In the rows, 128 means zero.
The rows of Z fall into a few groups, which share some directions, and each row is roughly a mix of its group's hidden directions.
Z (148 x 11):
[[125 167  95 132 109 143 162 135 153  86 147]
 [121 134 156 110 119  82 104 122 139  77 109]
 [ 76 151 117 132 159 136 151 144 158 153 148]
 [126 124 118 114 103  78  98  93  99 105 144]
 [150 128 151 131 105 166  95 122 166  88 131]
 [134 155 132 130 112 148  81  77 116 152 115]
 [102 146  83 126 162 137 138 154 123 173 128]
 [152  73 126 133 133 151 157 111 128  85 126]
 [144 167 112 144 132  85 119 112  80 142 139]
 [ 79  79 112  99 143 146 123 139 135 124 150]
 [168 151 106 160 112 149 147 157 136 138 165]
 [136 163 140 115 126 107  99 120 127  96  72]
 [114 126 142 139 183  87 116  97 115 154 136]
 [140 106 152 125  83 107 131  91 126  82 128]
 [139 134 151  84 148 164 165 158 149 136 136]
 [110  78  91 126 143 154 152 118 103 142 105]
 [122 100 167 129  91 105 118 138  94 160 107]
 [ 97 158 153 146  95 120 164 135 140 165 112]
 [ 95 150 110 165 171 162 148 144 133 143 131]
 [177 132 137 136 131 159 131 162 118 118 176]
 [127 132 132  70 159  98  98 104 119 114 118]
 [141 121 142 133 126 101 124  71 176 127 110]
 [179 145 121 138 138 160 125 173 102 123 145]
 [114 167 119 129 151 147 174 151 143  90 138]
 [138 148 136 114 165 147  97 183 134 151 136]
 [161 160 147 138 143 173 152 165 144 131 137]
 [103 145 118 104 116 148 101  84 100 167 120]
 [ 86 106 116 132 142 147 119 177  93 149 135]
 [162 132 125 143 134  88 116  72 156 124 123]
 [107 156 119 165 174 126 129 140 124 175 121]
 [123 162 111 112 136 143  82  81 134 151 112]
 [175 144 117 146 126 105 162  86 105 127 113]
 [133 140 139 123  71 149 127 170 144  99 145]
 [134 124 104 181  94 131 144 128 161 133 162]
 [146 103 134 112 151 184 124 162 138 139 100]
 [115  82  97 123 114  81 117 104 117 141 148]
 [100 118 156 142 105  89 139 148 102 167 105]
 [111 131 151  75 144 116 115 126  92 120  90]
 [111 100 130 150 148 111 166 110  97 167 104]
 [ 90 143 170  94 130 108  96 123 112 145 104]
 [ 92 111 122 161 173 140 116 135 137 165 104]
 [ 92 144 127 108 142 130 118  90 143 142  73]
 [124 121 127 110 114 167 142 194 117 124 150]
 [165 188 138 137 102 105 122 126 121 104 141]
 [ 92 134 142  88 141  88 133 144 118  86 115]
 [108 142 130 144 192 130 118 140 121 171 131]
 [146 111  87 138 125 158 133 112 151 181 144]
 [123 167 153 144 129 115 105 137 144  81  90]
 [145 161  95 133 133 159 143 106 170 102 150]
 [132 122 179 106 161 166 133 140 145 130  96]
 [ 89 128 135 100 144 145 126  88 151 120  83]
 [141 164 115 116 111 151 144  98 150  75 136]
 [ 91 164 115  99 112  94 108 105 122 106 104]
 [ 90 110 131 115 133 137 149  81 160 114  94]
 [105 148 125 130 144  88 151  84 108 152  96]
 [117  92 152 128 121  98 113 158  85 156 107]
 [ 81 117  80 147 128 115 114 100 101 112 119]
 [163 132 149 143 120  82 133  87 156 118 147]
 [160 163 156 138 119  88 112  99 164 123 130]
 [132 140  75 125 114  88 106 131 102 154 148]
 [ 97  99  98 109 152 136 113 107 137 131  76]
 [101 153 137  79 148 110 107 120 107 110  92]
 [ 75 148 109 131 126 144 108 122  83 123 100]
 [147 148 116 126 104 137  85  82 132 150  94]
 [194 150 136 153 102 111 132 113 142 112 132]
 [155  88 139  86  86 104 121 114 130 113 127]
 [140  84 155 155 127 169 141 149 141 155 147]
 [158 127  88 146  99 136 143 167 119 103 159]
 [ 94 152 105 126 167 133 140 148 130 178 112]
 [ 93 136 142 129 129  68 121  90 124 131 151]
 [123 142 155 108 107  89 115 127 104  87  90]
 [156 128 142 165 121  90 121  73 140 124 118]
 [128 153 145 108 135 155  81 151 146  97 160]
 [ 71 132 114 131 173 118 120 124 128 163 112]
 [ 82 126 107 104 161 144 140 118 105 151  91]
 [134  69 142 112 128 105 161 158 133 119 151]
 [157 145 115 153 114 133  75 163 120 112 152]
 [120 150  84 113 137 107 110 134 136  80 162]
 [120 110 151 101 134 145 197 141 118 135 139]
 [122 145 105  95 167 149  89 164 121 112 138]
 [106 118 143 115 135 188 142 169 105 131 118]
 [159 148 127 143  99 135 139 150 137 116 190]
 [120 162 138 113 140 111  80 103 154  99 103]
 [132 173 113 157 108 152  95  96 139 142 104]
 [129  88 137 153 137 141 131 142 136 194 124]
 [151 117 117 154 148  74 102  93 137 137 146]
 [155  94 154 102  85 142 128 123 147  95 109]
 [124 149 166 132 141  77 124  88 100 133 121]
 [159 105 144  87  96 119 105 110 110  96 110]
 [ 92 135 119 102 135 161 148 175 104 149 110]
 [168 161 110 136 145 143  87  95 142 142 107]
 [ 86 105 120 143 113 112 145 166 125 172 107]
 [ 96 114 118 118 158 108 116  76 147 127  94]
 [158 120 142 109  83 115 101 113 124  81 144]
 [151 106 131 147 137 107 119 165 112 135 187]
 [ 97 132  95 130 146  92 126 133 129 186 131]
 [168 173 132 136 109  82 130 108 133 112 145]
 [132 164 100 142 145 138  91  92 168 135 141]
 [104 143 161  94 177 124 111 143 124  99 111]
 [186 125 125 151 112 122 137 140 103  99 164]
 [104 106 110 134  91 154 169 151  96 134 106]
 [ 97 130 119 144 138 155 120 167  77 149 108]
 [ 75 144 139 109 151 103 126  88 153 123 114]
 [133  95 122 165 120 158 151 143 158 154 164]
 [172 151 151  94  98 105 127 118 108 102 148]
 [112 115 158 133 130 136 143  76 153 160  93]
 [158 111 114 121  71 125 108 136 146  97 155]
 [155 107  97 129 141 162 145 122 117 182 146]
 [127 103 105 135  72 131 122  96 143 167 131]
 [134 106 143 102  92  97 103  94 113 102  99]
 [107 177 158 131 158 131  95 114 113  98 138]
 [143 123 149  98 146 186 150 152 136 118 104]
 [142 142 121 125 120  63 143  90 153 135 133]
 [128 138 141 137  96  88 149 135  82  90 141]
 [ 60 122 133 106 132 153 123 156 107 126 137]
 [123 172 116 145 112 147  86  85 134 144 114]
 [ 96 129 159 143 141 117 151 161 123  88 164]
 [ 79 137 105  98 141 153 122 138  86 109 139]
 [177 131 151 153 103 138 133 158 106 146 161]
 [146 123 112 103 119 136  90  77 130 167 116]
 [ 89  97  97 113 136 142 144 160 120 164 104]
 [139 104 113 162 118 147 141 122 148 156 185]
 [169  87 136 117  99 120  80 132 135 115 138]
 [ 82 103 124 116 138 162 153 157  92 142 122]
 [155 133  69 136 140 129 106 162 100 123 109]
 [ 80 114 116 119 137 158 138 161  81 135 130]
 [165 143 149 112 144 167 137 143 116  90 161]
 [119  95 137 140 138 172 162 161 121 163 141]
 [117 116 128 108  91  77 102  95 125 105 144]
 [146 142 152 154 136 127 165 106 107 138  74]
 [160 143 150 100 100 108 107 112 109  84 149]
 [101  85 155 127 141 130 147 139 107 146  79]
 [ 86 146 122 116 142 149  79 168 112 128 135]
 [ 73 128  82 132 142 131 154 136 140 158 121]
 [124 143 146 186 119 172 136 155 145 131 118]
 [ 93  95 118 126 128 135 145  87 160 138  89]
 [134 117 144 132 145 179 157 161 161 147 108]
 [146 160 150 134 129 175 161 161 154 128 114]
 [ 65 129 109 125 128 150 110 135  91 129 107]
 [ 94 139 132 103 143 117 179 101  89 125 134]
 [144  94 111 153 130 134 170 151 136 142 176]
 [141 158 120 103 144 167 157 167 131 155 105]
 [ 99 117 100 101 128 121 100  83 144 117  90]
 [ 84  79 137 133 144 126 144 133 140 165 101]
 [168 105 126 158 111 122 126 149 124 146 182]
 [ 85 131 125 161 181 140 132 136 142 155 140]
 [164 125 133 151 143 154 154 157 134 120 181]
 [117  95 171 138 117  90 123 142 101 164 132]]

Here is one row of each group, with its name. Which group are the others in?
[146 166  70 123 121 122 113 121 128  87 128] => <61>
[107 125 151  82 121 110 118 129 103 116  76] => <68>
[161 125 143 114 101 128  96 111 106  73 136] => <27>
[133 141 127 132 133 123  71  85 148  91 137] => <105>

[138 139  97 117 149 152 133 117 158  77 163] => <61>
[129 171 146 118 126 104 105 119 101  90  89] => <68>
[180 135 150 108  82 128 162 137 140 120 128] => <27>
[111 134 116  99 122 123  84  72 137 148 141] => <68>
[110 118 134  91 107 175 159 156 130 102 143] => <105>
[141 131 148 113 136 145  79 105 154 138  80] => <68>
[165 150  96 102 131  86 110  96 115 115 116] => <68>
[106 164 121 172 158 148 156 147 143 149 140] => <27>
[ 84 140 172 122 118 125 155 160 117 152 103] => <61>
[130 143  96 152 133 105 107  79 108 132  89] => <105>
[144 153 114 141 103 139  85  85 149 145 101] => <68>
[160 161 121 158 116 124 149 173 112 129 163] => <61>
[ 98  97  92 132 108  88  96 105 125 124 147] => <27>
[181 114 134 161 148 156 132 129 119 147 164] => <68>
